In the data rows, 128 means zero.
Each second row below is the first row of its pair, turned about zero in one of two ways (a turn may also mirror it), then rescaled, with some noise.
After each pair comes the number of its way: 0 for the first way seen, 1 for the next new one, and so on.
[ 96  85 140 164 142 101 175 128  84 126  77 159  97 107 160 150]
[174 142  99 104 154 184  52 153  91 117  98 156 125 152  97 118] 0

[107 125 134 174 128 152   3 202 118 107 124 119  78 117  64 160]
[ 50 160 139 198  91 124 174  55 219 124  92 128 156 146  96 185] 1

[118  79 119 138 114 123  81 128 186 158 102 111 184  32 139 114]
[120 143 154 181 134 104 100 139 153  84 184 172 133  89  97  72] 1

[ 96 107 122 179  89 101 149 170 142 168 117 166 122 107 117 127]
[109  91 120  66 103 133  76 175 107 138 138  97 129 139 111 120] 0

[149 121 172 108 124 108 170  43 172 165 149  89 137 192 107  84]
[163 124 165  65 173 180  84 141  90 194 172 121 114  52 154 112] 1

[107  98  90  73 127 188 193 149  43 127 148 165 158 117 160  90]
[133 148 108 201 164  65 106 166  88 109  50 102  42 112 127 123] 0

[149  95  47 141 161 103 147  85  83  87 207  73 133 171  64  80]
[148  79 116 197 176 142 158  58 110 218 155  97  90  69 149  73] 0

[139 119 111 156 122 160 166  85  96  96 189 188 191  64 160 109]
[132 129 122 175 156  53  68 185  91 136 153 145  76 159 182 134] 1

[ 96  75 160 113 127  98 105 160 158 148 146 133 156 128 117  63]
[160  75 106 106 107  92 140 149 115 107 182  99 107  95 115 143] 0

[128 120  48  97 134 128 122 170 128 171 111  85  97 117 117  96]
[157 115 117 191 126 121 131 179 127 135 170  88 166 146 130  79] 0

[ 86  71 165 103 161 132 112 106 147 115 190 155 191 128 117 202]
[ 91 135  76 145 110 153  84 104 118 113 163 185 133 131 228 124] 1

[160  79 145 114 149 216 119 128 132 177 130 164 161 117 181  86]
[100  76 137 167 212  99 147 161  95 141 154 215 133  70 138 126] 1

[ 54 135 102  81 131 124  96 117 127 144 219 128  60 107 128 129]
[ 78 142  40 112 149 114 104  67 166 201 119 122 105 120 123 122] 1

[192 157 133 147  35  98 122 149 167 165 131 118  75  75 160 138]
[ 82 149 139 137  71  92 153 209 129 164 175  95 121 124  42 128] 1

[128 134  47  99 144 109 125 170 139 179 132  86 106 128 117 101]
[115  98 128  96 128 111 181  83 163 130 124 117  93 132  85  68] 1

[128 217  62  63 107 169 105  75 148 127 108 141 211  21  96 119]
[194 230  73 131 145  32 140 103 127 123 210 147  97 150 121  91] 1

[128 205 198 137 222  60 181  75 156  75  83 127 107 149 128 138]
[171  99 107 122  82 167  97  50 124  98 118 255 155 135 140 148] 0

[107 105  92  72 127 188 191 149  47 131 154 173 154 107 160  94]
[108 101 102 116 210  44 121 132  63 125  88 166  95 188 161 116] 1

[118 127 138 111 112 124  85 170 182  70 145 197 137 171 128 150]
[115 133  84 212 108 173 150 107  92 129 160  92 198 151 133 147] 1

[ 86  84 137 160 138 101 178 117  74 128  75 155  96 107 170 169]
[137  79 114  91 114 112  70 169 142  86  41 171 163 149 125 145] 1

[149  86 146 133 155 220 123 128 126 175 138 155 159 107 192  90]
[129 122 183 141  95  89 151 140  77  64 117  58  58 166 127 155] 0

[ 86 165 146  95 168 156  94  96 150 197 105 104 112 171  85 106]
[159 146 126  92 171 145 177  84 178 193 115 152 167  55 143 101] 1

[ 96 141  88 112 148 142  90 128 154 150 155 208 172 160  75 121]
[164 107 105 161 158  94 132  47 139 166 185 115 171 134 182  85] 1

[118 106 142  84 152 161  95 128 170 131 106 148  66 160 107 105]
[162  85 146 161 174 108 137 110 172  79 146 112 177 142 127 148] 0

[ 75 141 163   9  84 112  97  64 110 103 192  94 111 117 128  87]
[125 126  15 128 183  99 198  79 167 103 130 105 130  74 177 159] 0

[181  96 151  71 126 165 183 149 139  97 168 105 101 128 170 107]
[ 45  93 119  98 201 154 129 159  67 114 156 121  99 133 115 165] 1

[ 75 169 113 183 183 120  40 149  92  79 155  64  88 107  85 174]
[125 173 115 172  93 148 152  65 214 116  49 119  72 129 150 162] 1

[202 154 171 115 123 112 149 106 149 125  69  66 203 128 202 151]
[ 98 216 117 132  29 148 157 125 143  69 168 204 112 101  90 101] 0

[149 148 147  70 185 185  95 128  94 148 156  94  96 139 117 131]
[139 172 144 188 151  89 150  76 130  92 113 108 156 127 162 172] 0

[128 114 130 179 179  79 181 149 138 162 140  76 140  85  75 114]
[182 108 104 136  61 152  50 116 107 168 168  96 116 129 140 100] 0

[ 75 118 121  82  68 115 158 202 185 159 178 151 122 128 128  67]
[ 79  59  70 123 120  59 104 210 122 116 145  70 155  84 124 133] 0

[160 119 209 137  77 138 121 138 114 130 172 154 119 139 128 156]
[ 61 152 135 137 101 141  99 176  89 175 128 149 153 114 161 185] 1

[149 111 165 105 121 118 164  43 176 159 151  86 127 181 107  79]
[165 138 180  68 179 183  72 132 110 188 167 132 106  58 124 122] 1

[202  91 142 118 128 144 172 224 101 181 100 222  84 128 117 118]
[ 55  39 168 105 161  62 160 166 103 129 150 100 216 146 142 168] 1

[ 75 121 156 117  76 186 206 149 124 110  66 104 149 255  75 121]
[ 96  90  98 187 130 118 111 151 176 162 109 153 115  96   0 188] 0

[ 96 101 150 135 122 156 156 170  66 115 106 152 130 128 128 188]
[ 99 104 126 125 106 127 132 139 103 111  82 182 168 173 171 162] 1

[118 116  56 138 168 122 105 138  99 162 134  72 167  75 149  68]
[182 132 130 166  82 152 163 168  90 144 151  66 110 117 186  84] 0

[149  42 115 157 129 182 172 128 117 140  50 153  41  64 224 118]
[153 123 163 159 155 160  79 154 134   7  78  93  96 191  84  61] 0

[160 113 101 133 124 195 167  64 145  91 101 117 159  85 117  41]
[176 155 169 118 217 127 104 164 106 103 180 149  84 130 105 142] 1

[128 193 203 141 218  48 176  85 153  62  80 128 112 149 128 143]
[184  82 101 128  95 170 104  68 135 110 124 255 152  99 120 150] 0

[118 169 116  95 154 105  95  75 145 101 177  96 142 160 128  46]
[165 176  96 143 185 166 130  94 113 151 142  89  68  69 131 114] 1

[ 86 137 101 109 147 137 103 138 164 154 155 208 165 160  75 131]
[140 105 107 181 148 125 141  63 142 171 169 103 186 142 173 103] 1

[107 243 192 178 131  94 160 138  95 105 130 171 130 149 192 123]
[145 128 104  82  80 104 127 132  95 141  31 216 155 118 108 133] 0

[192 181  72 130  91  50 137  96 104  50 102  51 176 160  96 168]
[202 183 152  97  36 139 125 111  76  73 139  60  62 154  98 169] 1

[192 119 167 135 154 145 117  85 103 115  80 124 135 192 128 111]
[143 139 171 150 125 109 164  82 148 123 144 190  95 145  63 134] 0

[118 158 116  89 130  91 144  96 118 159 205 131 116 213  85 169]
[ 97 127 101 141 164 118 142  61  81 174 147 144 169  93 118 157] 0

[118 119 134 183 139 150  54 106 163  24 162  66 147 160 160 108]
[136 165 118 232 129 221 122 125 127 124 113 126  44 104 115 146] 1

[160  27 103 125 157 157 197 202  62 163 169 224 179  64  53 124]
[134 120 146 151 180  55   0 202  71 173 169 102  14 153 168 146] 0

[ 96 105 116 181  88  94 147 181 151 174 117 171 124 117 128 126]
[ 95  74 149 148 110 105 115 163 164 142 126 111 157 146 122  83] 1

[ 22 197 138 175  41 176 107  75 127 143 110 138  39 107 107 192]
[ 96 118  78  75 158 207 130 123 169 166  15  94 200 209 114 189] 0

[149 103  39 133 159 102 151  85  90  85 192  68 125 171  75  85]
[128  96 110 189 172 159 167  75 109 219 165  99 107  58 130  53] 0

[139 204  94 119  62 227 173 128 109 141  64 166 203 107 139 174]
[ 20 192 144 178  97 121 142 209 147 151  74 194 102 180  94 157] 0

[160  85 113 118 182 146  60 170 142 131  73  83 138 128 139 176]
[165 188 222 161 134 156 125 155 146  94 177 107 146 117 126 135] 0

[160  61 163 142 112 111 198 192  94 108 123 102 137 181 149 127]
[ 84  60 197 115 119 185 134 167  57  89  92 126 130 142 141 141] 1

[118 105 143 154 160  78 118 128 141 137 144 143  79 149 128 198]
[100  88  95 105  56 163  93 123 170 136 119 107 159  95 128 174] 1

[128 143 148  82 178 142  95  75 198  50 114 158 153  64 192 105]
[131  82 157 132 115 157 174 143 140  24 123 187  80 101 205 139] 0

[ 22 194 133 167  43 172 101  85 128 148 102 142  40 117 107 196]
[161 193  85 142  79 123 125 134 204 239  79 157 176 176  87 152] 1

[ 54 179 162  82 114 179 243 138 255  96  54 104 102 117 117 114]
[185 164  85  51 208 243 151 209 159 135 179 134 179 209 116  90] 1

[128 200 205 133 223  53 178  75 154  62  85 140 117 160 139 136]
[212 162  82  90 128 193 136 191 127  84  92  53 167  79 199 149] 1

[128 206 194 138 227  52 176  75 159  68  83 126 121 149 139 135]
[204 159  82  87 130 186 138 187 136  82 120  29 152  87 191 150] 1

[ 54 133 104  67 144 130  98 117 134 144 200 132  61 107 128 130]
[148  88  74 138 185 141 147 104 102 109 108  85 194 114 204 158] 0

[202 153 170 119 126 124 146 117 144 117  72  69 203 128 192 149]
[ 99 189 142 131  42 135 165 120 166  75 156 185  93 100  93 106] 0

[118  81 121 147 120 135  79 138 199 166 108 111 181  43 128 119]
[128 135 156  86  72 169 114 202 137 100 190  70 112 143 172 154] 0

[ 86 115 136 119 105 154 114  21 138 161  96 198 135 160  75  54]
[215 149 151 136 201 123  66 103 125 179 138 141 202  80 113 120] 1

[128 153 129 180 150 164 103 128 133 139 161 156 126 117 234  91]
[137 117 174  92 100 114 178 136  66  89  49 111 139 127 142 110] 0

[107 121 175 107 103  99 169  96 122  93 168 101 179  96 139 130]
[114 188 112 109 123 149  70 146  85 119 127 134  89 161 166 113] 1

[160  91 115 113 180 141  61 181 134 125  75  88 134 117 139 167]
[193 200 198 159 133 143 124 165 162  88 169 119 145 119 150 128] 0

[192 150 135 154  35  92 123 149 162 168 128 127  81  64 160 135]
[ 75 151 118  34 105 119 105 150 172 100 135  92 174 180 157  43] 0

[ 86  92 134 156 138  95 173 128  78 141  80 155  96  96 160 159]
[181 151 100 110 144 173  56 156 101 101  87 133 132 149  97 122] 0

[149 122 125 143 130  24 158 128 155  49 134 150  68 139 202 145]
[129  67  58 113  88 163  77 183 111  86 115  21 128 128  94 154] 1

[ 75 123 160 113  65 181 199 149 124 106  69  98 148 235  75 113]
[104  98  95 194 107 102 110 155 191 185 121 160 115  77   0 187] 0

[139 117  73 206  52 113  85 160  78 138  30 104 200 117 107 186]
[170 143 217 186   5  83 140 111 120  93 104 183 142 180  91 106] 1

[ 54 184 171  71 118 184 240 138 244  94  51  93 105 128 117  98]
[187 175  92  70 241 236 175 203 155 136 151 136 165 198 103  92] 1

[160  37 110 115 161 146 195 202  57 175 163 214 187  64  64 118]
[134 145 141 148 161  26  13 173  38 172 168  88  20 136 170 135] 0

[107 120  62 137 176 122 107 138 102 153 129  71 164  64 149  68]
[199 122 112 164  79 162 144 173 109 144 142  82 107 136 194  83] 0

[139 140  52 106 133 128 121 170 131 171 128  90 109 128 117 100]
[113 101 142  87 141 109 196  90 144 141 135 121  88 128  75  73] 1

[118 122  57 129 174 124 107 149 103 156 128  75 163  75 139  80]
[184 151  99 182  85 143 164 152 101 152 144  78 103 121 179  92] 0

[118 230 186 170 127  99 160 138  87  95 132 167 134 139 181 122]
[168 152 102 141 124 105 147 201  88 149  77  82 141 126 185 147] 1

[192 149 148 126  69  67 130 149 141 108 171 101 139 171 160 154]
[ 65 165 132  63 125  99 145 100 125 135 153 159 151  54  90  98] 0

[128 183 162 120 154  85 122 106 228 214 142 154  41 192 128 104]
[118  41 105  98 126  80 155  64  90  87 169 141 255 177 103 128] 0

[160 112 207 123  79 133 122 138 105 143 177 140 120 149 139 148]
[117 176 138  73 151  64 113  79 126 116 124 110 121  92  93 148] 0

[ 96 111 191  94 155  97 153 181 113  59 152 154 126  85  85 111]
[ 56 156 116 121 164 161  93 120 134  71 116  86 158 173 180 133] 1

[ 86  87 137 168 146  95 182 128  83 141  73 161 100  96 160 154]
[131  84 133  82 119  95  74 168 145 109  63 156 173 151 142 139] 1

[160  87 119 115 184 142  62 160 142 133  71  87 131 128 139 177]
[106 122 139 143 107 157 184  97 150  54 140 159 140  74 105 163] 1

[ 96  81 147 174 152 100 177 128  86 134  76 157  91 107 160 159]
[125  73 127  99 102 126  89 166 156 108  72 165 174 141 142 150] 1

[149 113 162 108 124 108 166  43 174 148 157  88 134 181 107  67]
[100  70  80 143 106 133 152  32 121 104 176 129  94 116  87 125] 0

[213  84 103 131 112 135 108 170  68 170 125 128 182 149  85 122]
[118 194 169 142 147  73 119 141 115 187 196 107  72 142 101 104] 0

[202 106 157  80 137 166 184 160 139  89 168 103  96 128 170 103]
[ 65 113 131 110 188 159 158 167  76 109 143 116  73 135 112 169] 1

[ 33 110  45 182  90 119 101 149 124 118 169 145 193 171 139 211]
[154  78  90 207  51 141 106  67 119 156 109 177 122 185 157  75] 1

[128 119 183  91 176 123 103  85 184  65 104 177 160  64 192  91]
[140 166  53 155 184 118  79 195 131  27 166 120 153  82 127 133] 1

[192 161 134 168  38 102 114 149 152 164 136 118  82  64 170 143]
[ 74 143 129 139  47  76 141 217 145 160 143 103 117 118  54 133] 1

[181 154 150 121  64  61 129 149 141 116 165  98 142 160 170 152]
[ 59 186 114  70 124 105 147 109 119 131 147 126 163  52 110  85] 0

[202  79 143 124 121 138 161 213  98 186 104 228  79 128 117 113]
[ 57  43 178 114 150  57 157 153 110 123 150 102 214 147 124 174] 1

[ 33 191 131 176  51 178 107  85 127 152 103 147  48 117 107 192]
[171 182  85 120  96 125 110 149 222 240  68 183 176 176  92 156] 1

[149 154 146 125 130 147 114 149  93 112 173 175 110 117 139 143]
[115 151 152 100 152  87 127 112 124 139  65 155 133 141 169 133] 0

[192 178  83 131  96  45 138  96 107  47  95  53 179 160  96 163]
[204 180 158  99  40 138 137 102  73  65 146  70  73 142  91 152] 1

[149 115  92 141 124 189 157  53 143  95 108 116 153  96 117  45]
[ 97  53 126 182 113 165 167 120 145 124 121 134  52 165 145  81] 0

[192 172  68 130  84  60 130 106 106  53  90  54 179 160  96 171]
[200 183 161 109  32 148 145  88  73  88 133  80  67 158  95 138] 1

[ 96  96 153 129 126 143 154 170  62 119 112 155 128 117 128 201]
[105 105 112 102  91 115 112 121 124 104  99 183 176 190 165 158] 1

[149  45 142 189 113  81 120  75  95  71  92 167 119 149  85  98]
[169 114 206 152 132 156  27 110 115  92 108 103 160 120 116 178] 1

[118 108 139 151 159  84 121 128 146 140 146 138  72 149 128 190]
[106  69 112  99  80 172 108 111 184 134 115 112 146 111 131 166] 1

[118 114 134 143 155  92 113 138 141 141 145 138  72 139 128 195]
[151 126 137 101 184 172  77 108 103 133 135 119 194 121 148 144] 0

[149  54 139 186 112  93 110  75 100  71  88 164 123 149  85  97]
[184  96 163  68 197 184 145 116 165 160 144 168  56 127  94 118] 0

[139 118 197 103 130 138 134 128  57 124  79  91 116 192 117 157]
[183 199 132 145 151 117 126  79 161 125 126 156 109 117  46 166] 0

[160 104 102 137 130 191 170  43 149  96 103 120 161  85 117  43]
[ 96  58 143 173  94 154 159 117 151 116 146 129  22 167 124 110] 0

[118 139 139 106 104 117  95 160 184  76 150 196 137 160 128 153]
[110 122  75 189 113 165 128 121 112 142 173  87 174 142 130 132] 1

[107 126  56 136 165 130 113 138 106 159 129  71 162  75 149  66]
[131 129 139 135 161  78 132 119 151 101  97 157  59 108 112  48] 1

[149  84  96 210  91 140  85 106 105 150 147 106 135 160  96 104]
[144  99 208 176  95 138  89 103 146 170 125 137  92 115 100 143] 1

[ 86 164 121 176 188 128  47 149  90  80 158  66  83 107  75 164]
[222 172 161 119 152 173 131  96 159 208  85  99 202  77 182 167] 0

[107 126 190  89 159 105 150 181 116  52 151 148 121  75  85 115]
[ 59 181  98 106 185 134  97 141 145  79 131  87 147 175 175 151] 1

[ 96 140  85 108 154 137 101 138 159 152 156 203 171 160  75 125]
[111  66 155 153 160 104 156 165  70 182 175 135 136 131 168 200] 0

[107  43 156 105  74 136 147 138 181 182 166 133 127 107 139 184]
[ 46 107 108 110 111 147  86 139 139 150 192 200 155 139 114 105] 1

[128 138 156 159 171  49 112 128 114 174 142 113 155 181  75 114]
[191 132 105  86 117 107 124  89  78 184 188 152 150 123 102 145] 0

[181  95 132 179 122 144 112 202  64 114 170 122  99  75  85 175]
[150 198 186 107 140  87  45 118 147 189 102  92 129 110 166 110] 0

[107 248 189 179 120 102 152 128  90  96 128 170 124 139 181 131]
[165 149  89 145  98 109 149 236 113 170  51  76 131 146 180 148] 1

[149 134 148  72 180 187  90 128  94 136 151  91  95 149 107 139]
[ 93 157 113 123 162 132 173  85 129 123 113 177 108  84 144 193] 1

[213  63 121 188 139 200 119 106 146  80  74 156  74 149 170 146]
[125 114 253 136 172 169 119 106 162  66 101 137  80 159  74  91] 0

[107 206 115  72 109 143  75 138  16 159 118 133 114 149 202 169]
[114 143  41 108 100  58 205  94  75 171  12 163 147 112 126 138] 1

[149 104 167 108 119 105 160  32 176 164 163  87 136 181 107  79]
[113  70  74 133 102 129 165  16 111 114 206 108  94 115  89 129] 0

[181 111 149  76 131 161 174 160 137  95 164 105 101 128 170 107]
[ 70 116 109 102 177 154 152 178  79 110 146 128  98 136 118 158] 1

[128 125  57 100 136 119 121 170 137 175 121  86 106 128 117 109]
[117 108 126  86 145 119 171  80 152 131 138 133 118 123  96  83] 1

[149 179 114  77 157 110 130 117 127 181 147 148  97 117 139 155]
[120 112  72  86 124  76 156 124 145 150 141 108 129  94 128 130] 1

[ 96 109 135 115  98 155 111  11 140 158  94 204 118 171  75  49]
[203 142 162 142 204 116  44 100 113 197 131 137 202  73 108 142] 1

[139 102 189  97 129 154 134 138  64 124  80  98 107 192 117 154]
[170 182 128 155 176  97 125  99 163 108 125 136 129 120  45 159] 0

[192 148 141 168  39 107 119 149 156 169 130 121  76  64 170 146]
[ 64 165 135  36 109 137 116 129 185 110 116  98 163 158 139  53] 0

[128 112  85 191  59 110  83 160  85 151  37 108 209 117 107 187]
[179 133 199 164   9  81 145 104 116  91 110 183 158 155  85  94] 1

[128 114  65 100 137 130 123 170 136 178 129  98  96 128 128  98]
[146 121 116 181 142 113 120 156 115 126 166  69 185 150 126  86] 0

[128 137 157  90 183 141  93  85 191  51 114 158 157  64 192 114]
[147  83 160 121 103 151 181 159 136  21 122 177 101 103 216 157] 0

[118 119  54 145 172 126 106 149 113 157 130  75 169  75 149  67]
[111 122 151 131 157  74 140 108 157  93 120 147  57  94 110  37] 1

[192 155 150 134  50  63 119 149 137 114 166 101 135 171 160 152]
[ 97 135 145 133  46 153 140 162  51 156 133  73 102 105 103 133] 1

[181 153 140 162  29  95 119 149 158 175 130 136  65  64 160 140]
[ 68 153  99  31 128 116 101 144 174 113 122 104 176 182 145  42] 0

[160 113 128 145 133  18 158 128 151  47 123 160  51 149 202 153]
[140 102 151  51 183 170  97  98 114  77 110 196 169  55 104  36] 0

[ 96 133  91 117 151 144  93 128 162 153 152 205 181 160  75 122]
[154 108 118 190 149 128 122  66 138 166 179 114 165 126 190 112] 1

[149 130 147  78 183 187 102 128  88 148 154  86  93 139 117 144]
[ 88 143 119  94 174 129 165  71 142 125 120 190 112  92 160 185] 1

[107 143 144  76 145 166  83  75 196 177  85 169 112 107 139 213]
[160 150  42 102 113 127 149 128 169 144 190 195 207  90 115 149] 1

[107 105 130 180  85  94 153 192 134 167 115 164 120 107 117 135]
[103 124 119  67 124 125  49 183 115 155 142 102 134 152 100  98] 0

[128 153 116  82 138  86 146  96 118 145 203 137 123 213  85 176]
[ 74 141  92 141 182 113 140  60  67 187 157 147 178  89 115 168] 0

[128 155 128 182 160 162  98 138 132 148 161 150 136 117 224  94]
[123  89  94 196 144 110 151 200 146 136 101 140 109  63 147 119] 1

[ 43 104  39 177  88 128 107 138 122 119 165 132 184 181 149 209]
[151  78  95 199  55 153 102  69 101 166 103 184 110 196 126  73] 1

[ 75 143 165  17  80 121  98  64 106 105 195  87 107 117 139  92]
[ 82 222  62  98 194 140  74  92  74 185 110 143  98  84  86 105] 1

[128 121  78 193  57 122  81 160  80 145  30 111 194 117 107 178]
[119 213 150 108 127 178 135 234 174 222 152 122 114 173  74 122] 0

[ 96 107 124 187  88  96 149 170 154 165 119 169 128 107 128 136]
[ 99 101 154 160  94 123 113 172 165 140 145 130 167 161 121  82] 1

[128 152 116  79 129  90 144  85 117 146 196 135 119 203  75 171]
[ 76 132  83 140 190 105 140  62  89 174 177 145 158  94 130 173] 0

[128 122 144 104  96 120  79 149 174  75 158 198 125 171 128 149]
[ 87  98 170  72 187 100 147 147 137 105 132 159 151  69 118 172] 0

[139  98 104 155 114 163 171  85 102 102 188 192 179  64 160 121]
[ 71 117 144 108 144 137 124 151  77 135  82 128  22 129 169 113] 0

[107 149 145  87 152 161  80  75 204 176  92 176 112 107 139 221]
[ 82 151 154 104 158 177 142 136 126  50 149 136 179 199 164 233] 0

[ 43 112  35 173  93 121 108 149 123 117 173 138 190 160 139 200]
[153  82  91 197  46 161  99  46 122 161 106 161  97 189 141  71] 1

[ 75 166 142  90 154 173  92  96 148 194 102 115 123 171  75 101]
[139  92 100 164 124 101 178 118 134 139 153 111 169 184 118 220] 0

[160  81 117 115 189 147  61 160 137 129  74  95 145 117 128 172]
[120 119 135 140  95 136 181  81 159  30 152 180 120  82 123 151] 1

[181 171  67 138  86  43 142  96 104  51  99  52 174 160 107 168]
[200 156 153 101  33 153 123 108  58  84 127  77  38 160 107 149] 1

[171 147 151 202  88 214 116 149 121 117 106 154  62 160 139 148]
[106 134 203 109 127 114 117 116 166 126  65 123 155 154  65 121] 0

[128 136  62  98 134 121 119 170 132 175 126  90 106 128 117  95]
[141 125 107 175 121 121 142 159 133 140 153  99 163 142 130  82] 0

[ 96 125 140 167 151 156 158 138  62 178 215 130  99 149   0  54]
[ 90 136 224  94 206 118  97  51 191 230 108  89 124 153 208 125] 1

[128 222  63  65 106 163 113  64 155 120 109 138 211  21  85 115]
[ 58 127  88 172 107 154 207 187 178 157 144 185  88 180 242 140] 0

[128 136 148 165 172  60 111 117 115 185 141 109 136 181  75 109]
[186 127 101 101 108 107 128  75  93 191 195 118 161 131 104 141] 0

[ 86 169 142  88 174 163  95  96 142 199 102 119 122 160  85  99]
[175 149 130 103 185 126 176  88 166 172 127 151 172  69 156 108] 1

[128 133 151  88 178 135  89  85 189  47 115 164 161  64 202 108]
[138  95 163 128 112 154 169 156 134  21 111 179  98 105 205 142] 0

[128 131  49 106 139 125 123 160 129 168 123  89 110 117 128 102]
[113 102 140 109 160  89 167  87 148 130 137 122  85 121  63 100] 1

[107 106 192 111 119 118 174 128 153  99 148  88 167  96 149 137]
[102 160 144 102 138 187  94 188  89  96 134 138 114 149 155  94] 1

[139 154 126 186 150 165 102 138 130 148 170 151 136 117 224  91]
[133 122 186  99  94 100 168 140  69 102  65 103 124 149 141  87] 0

[192 177  64 130  92  55 129  96 115  50  94  53 175 160 107 165]
[210 159 151  97  36 161 128  95  63  75 144  77  59 139  82 162] 1

[107 128 188  94 157  97 145 181 127  59 147 150 120  85  85 123]
[ 65 174 102 116 151 144 100 136 133  73 109  82 156 169 173 144] 1

[149 158 150 127 148 149 110 149  92 113 178 187 113 107 149 147]
[139 123 162  97 154  75 120 114  93 134  64 141 134 129 173 137] 0

[149 133 148  77 179 184  92 138  96 147 161  85  90 139 117 128]
[157 162 144 194 142  72 143  57 143 110 104  88 166 140 150 127] 0

[171 150 157 199  91 222 114 160 128 107 104 146  62 171 139 151]
[102 126 226 131 126 117 124 135 173 140  47 122 151 164  60 127] 0

[192 151 145 126  61  66 129 149 144 106 163 106 132 171 170 154]
[ 63 175 131  63 141 106 126 106 142 118 144 148 164  50  98  77] 0

[160  90  42 241  91 120 155 106 133 185 104 138  82 128 139  59]
[124  82 124 103 128 163 121 146  98 171 120  64 114 203  69  18] 0

[118 119 202  89 159 117 145 181 113  49 139 144 124  85  85 114]
[ 67 176 123 110 180 152 125 127 117  75 100  88 145 160 190 154] 1

[128 119 128 185 172  74 170 138 129 150 131  79 136  96  75 113]
[133 119 196  81 123 132 105 130 208 102 130  97  99 109 155 100] 1

[107  34 147 114  79 136 148 138 183 172 168 129 125 107 149 182]
[ 56  80 119 126 108 174  79 150 123 147 188 191 158 144  98 104] 1

[128 154 131 186 153 165 103 138 134 145 160 154 133 117 234  96]
[114  86  78 212 148 108 166 200 138 138  97 137 103  81 128 107] 1

[107  96  98  64 124 180 190 149  47 126 148 172 152 107 160  97]
[106 137  80 181 160  81 102 187  82 100  70 113  53 118 127 118] 0

[192  99 158  81 125 160 182 160 137  89 166 104 113 128 170  94]
[ 86 113 132 166 120  55 104  95 156  69 116 111  88  53 119  80] 0

[149  94  49 135 153 103 149  75  93  76 197  78 137 181  64  88]
[166 114 176 106 145 162  77  38  96 143 121  85   4 123 130 168] 1

[ 43 173 159  86 103 179 240 138 254 100  56  94 104 128 128 108]
[162 168  94  70 225 246 165 229 167 144 143 154 177 207  95  74] 1

[192 155 174 116 116 121 140 106 138 124  72  63 194 128 181 147]
[108 199 131 123  36 132 143 122 155  85 159 181  94 121  94 113] 0

[ 22 196 140 171  44 173 103  75 140 140 105 147  31 117 107 189]
[ 94 107  88  77 170 194 114 132 193 154  30 115 226 217  94 189] 0

[118 112 133 187 174  82 181 128 139 144 131  74 137  85  75 111]
[131 146 206  79 120 141  99 143 196  85 125 105  83 129 173  82] 1

[149 113 169 115 114 100 169  43 172 151 152  91 134 181 107  73]
[100  85  93 122 110 126 160  23 125 124 169 123  98 123  81 135] 0

[128 179 156 116 161  84 121 106 227 211 146 160  51 203 128  94]
[138  92 106 102 151 175 158 153 173 208 166  39 203  34 108 107] 1

[139 108  71 200  55 121  84 160  82 154  23 109 206 117 107 174]
[185 133 218 179  21  72 155 109 112  81 111 208 157 160  84 101] 1

[ 86  90 137 162 137 100 174 128  87 131  84 157 104 107 160 161]
[129  93 115 105 100 114  76 170 142 114  73 146 170 149 142 129] 1

[107 202 104  79 118 151  76 138  11 156 123 135 118 149 213 173]
[139 134  47 122  98  53 206  85  67 166  24 163 116  94 115 154] 1

[ 96 139  92 104 153 143  98 138 154 161 160 202 172 160  64 124]
[110  86 152 138 155  93 148 164  78 194 169 130 154 149 154 202] 0

[139  61 113  75 137 113 107  85 133 138  69 164 196 107 107 108]
[149 121 123 135 168 152 157 164 129 100 210 146  37 151 146 157] 0

[181 100 122 182 125 146 112 192  68 118 175 129 105  75  85 172]
[ 48 117 177 147  84  85 130 129 162 120 131 149  86 162 162 211] 1

[118 131 138 175 151 145  59 106 167  33 170  64 146 160 160 112]
[152  93 213 120  97 182 195  91 163 145  98 110 133  34 145 152] 0

[107 133 131 174 125 161   0 192 115 107 129 110  76 117  64 166]
[185 155 214  84 168 135 119 150 212 193 100  66 199 130 155 168] 0

[149 129 144  66 183 184  85 117  93 130 160  86  91 149 107 128]
[160 154 145 198 160  80 167  46 154 111 130  80 163 111 150 166] 0

[118 120  67 133 177 125 110 138  97 163 122  78 166  75 139  70]
[175 133 110 166  74 143 149 152 101 145 142  90 101 132 182  91] 0

[139  69 104  76 145 123 110  85 131 143  61 159 203 117 107 104]
[124 144 104 159 152 156 168 174 110 116 205 150  49 149 147 158] 0

[128 192 169  86 155 179 164 213 130  96 117 141 144 107 160   0]
[169  52 134 178  48   8 146 184 148 108  80 174 112 115 135 104] 0

